50 stands for zero in the data rows.
Some points:
41 42 49 63 51 51 44 43 45 59 33 50 42 62 74 46 50 34 41 30 45 59 52 53 60 66 42 62 47 44 36 68
56 52 55 58 38 87 61 59 51 79 58 42 49 58 41 51 50 43 54 41 50 40 52 45 54 59 51 39 44 63 31 49
59 73 38 45 48 56 53 25 46 46 32 51 58 62 32 49 64 48 42 59 46 72 50 36 47 37 60 52 46 54 52 30
52 63 62 52 53 61 49 28 54 59 37 48 51 55 47 52 46 53 44 57 58 44 67 47 44 54 56 64 57 49 35 57
45 27 39 39 42 36 56 60 45 47 50 45 57 48 58 41 37 47 34 50 40 52 48 67 50 59 60 51 46 33 54 55
30 55 46 49 46 52 30 54 49 67 36 52 37 30 72 40 41 57 35 56 45 49 49 55 43 43 53 61 53 54 50 46
40 43 44 39 52 54 46 64 49 42 44 53 62 47 53 46 58 41 45 45 42 38 42 55 42 59 58 15 50 64 48 48
51 50 49 71 13 40 50 41 28 53 48 61 36 54 34 57 39 56 51 53 54 47 49 42 40 51 58 63 53 21 45 28
55 49 59 63 50 59 55 73 58 34 60 46 44 44 52 48 44 58 52 44 67 46 43 56 50 50 86 58 56 36 54 56
55 41 55 15 57 49 52 48 79 52 72 47 59 60 57 62 49 51 49 54 59 35 57 51 43 49 49 52 57 51 48 55
59 43 27 47 56 52 52 67 37 55 40 37 48 60 58 63 57 60 51 53 59 57 56 38 42 53 55 54 43 45 49 48
45 67 70 34 45 59 51 44 55 46 52 55 37 55 61 50 52 72 45 47 44 42 45 54 50 51 48 64 51 69 40 57
57 45 46 64 47 45 68 46 52 48 51 37 40 67 63 61 35 44 66 44 47 24 48 48 55 61 60 49 51 60 62 74
43 56 40 48 63 45 62 36 43 49 51 54 64 52 55 56 63 45 44 49 53 46 56 41 53 37 52 61 81 18 55 38
63 55 65 51 47 65 48 36 43 47 62 59 42 41 39 54 32 45 50 60 46 47 38 40 54 53 63 40 41 63 55 58
48 55 27 51 52 40 48 43 40 37 48 58 75 68 51 62 67 55 28 48 51 51 37 50 34 52 47 49 55 33 54 50
51 48 48 58 57 46 63 47 45 59 50 58 61 45 57 49 44 59 62 61 62 30 59 61 36 37 61 63 56 45 32 51
44 49 46 37 42 46 54 55 41 39 58 59 57 39 63 54 50 41 50 50 37 66 50 47 48 52 42 57 43 41 49 41
52 42 65 47 44 62 47 34 45 42 56 56 51 57 59 49 49 51 63 57 45 66 53 53 59 59 50 36 46 51 47 45
36 57 48 47 51 56 62 47 52 29 42 59 66 45 64 54 71 42 42 55 59 37 51 50 44 27 63 51 64 29 50 37
35 58 58 62 63 50 45 54 60 45 46 46 39 37 48 57 55 51 46 36 47 39 54 51 51 66 23 50 47 50 44 47
46 52 58 55 52 62 45 56 54 47 57 36 47 53 70 79 22 40 50 35 44 58 39 62 51 61 36 48 60 47 55 39
46 34 43 59 59 47 56 47 53 54 45 46 60 59 59 53 50 31 49 50 58 51 51 46 38 42 66 56 48 64 64 54
45 44 52 48 60 45 51 49 59 42 40 72 57 53 59 46 60 44 70 63 40 47 54 57 57 52 75 50 56 63 64 50
These points spread out most along one direction. How many in every 100 of the points above lie lower along it than each point below? Round to a whole number. More than half of the points above lie lower than the first one.
56 66 62 53 51 44 51 39 55 47 52 59 47 43 47 45 46 58 68 51 51 58 57 49 65 66 43 47 39 54 44 30 >> 67
51 29 21 55 41 36 50 73 52 36 42 50 75 69 48 69 41 48 46 57 41 60 49 66 40 29 84 53 75 40 75 49 >> 13
49 55 41 54 55 62 38 45 52 46 45 50 44 25 50 39 58 47 63 61 41 55 53 50 60 43 31 56 41 54 43 49 >> 54
48 41 54 51 48 46 49 47 47 66 81 44 48 46 52 49 62 46 70 45 45 59 50 50 47 51 59 29 57 53 50 58 >> 71
51 50 67 56 31 68 42 63 56 66 71 31 36 59 42 59 36 55 45 50 41 47 46 41 48 49 37 40 37 64 55 51 >> 100
34 60 42 61 51 25 37 70 56 50 39 69 53 57 53 46 49 42 39 51 59 35 41 36 52 61 49 73 56 44 51 66 >> 29
51 38 47 58 54 52 34 55 54 52 46 57 61 52 54 53 61 58 45 56 58 43 62 43 61 41 62 75 70 46 52 43 >> 21
44 48 46 64 47 50 51 46 61 41 45 57 43 39 41 56 72 44 42 40 35 59 52 48 38 64 34 42 39 39 50 51 >> 46
57 49 70 47 69 44 57 42 53 50 46 61 44 35 43 42 62 53 61 47 50 53 56 53 61 46 41 44 27 46 52 49 >> 58
71 55 44 28 65 63 51 33 58 60 43 47 40 54 55 34 52 54 63 29 44 64 49 63 52 45 38 33 28 68 49 50 >> 88
66 42 55 47 41 55 40 28 61 52 57 46 46 38 42 30 44 60 33 35 56 55 44 55 66 57 34 47 32 60 41 68 >> 92
75 77 60 57 55 33 54 74 43 59 57 58 37 36 48 39 30 50 53 47 65 59 55 50 55 58 38 25 46 50 37 53 >> 83
53 60 47 33 47 48 40 55 24 68 47 0 46 45 52 43 59 56 43 54 59 49 51 56 38 48 42 52 55 50 50 54 >> 50
48 49 43 48 58 41 39 67 50 56 47 46 48 50 58 44 45 49 37 55 41 46 94 45 59 40 52 46 40 72 51 56 >> 67
37 46 52 39 40 38 42 57 35 48 38 41 47 61 62 42 45 53 52 56 55 52 31 45 55 43 25 63 56 71 76 48 >> 54
43 57 39 53 43 39 49 50 45 27 44 55 46 35 44 51 58 45 60 73 50 52 32 50 60 41 51 56 43 45 56 46 >> 21
58 52 55 42 50 44 42 57 31 64 68 43 67 51 42 35 0 49 52 40 54 59 40 59 60 58 33 60 46 36 78 40 >> 71
45 34 46 62 31 30 59 50 50 26 47 56 42 31 29 51 64 52 48 50 47 49 50 57 52 34 37 54 40 36 55 45 >> 21
55 45 60 41 83 61 51 50 74 57 69 46 38 68 0 65 77 49 51 61 56 43 61 40 44 36 43 21 59 65 20 69 >> 71
58 47 58 38 52 53 81 42 68 55 56 56 45 48 36 39 56 60 59 63 51 64 46 46 55 51 50 31 46 59 52 32 >> 54
45 48 54 60 50 53 46 52 43 47 44 65 58 55 49 40 50 53 56 34 54 47 36 44 39 59 53 60 65 51 41 60 >> 46
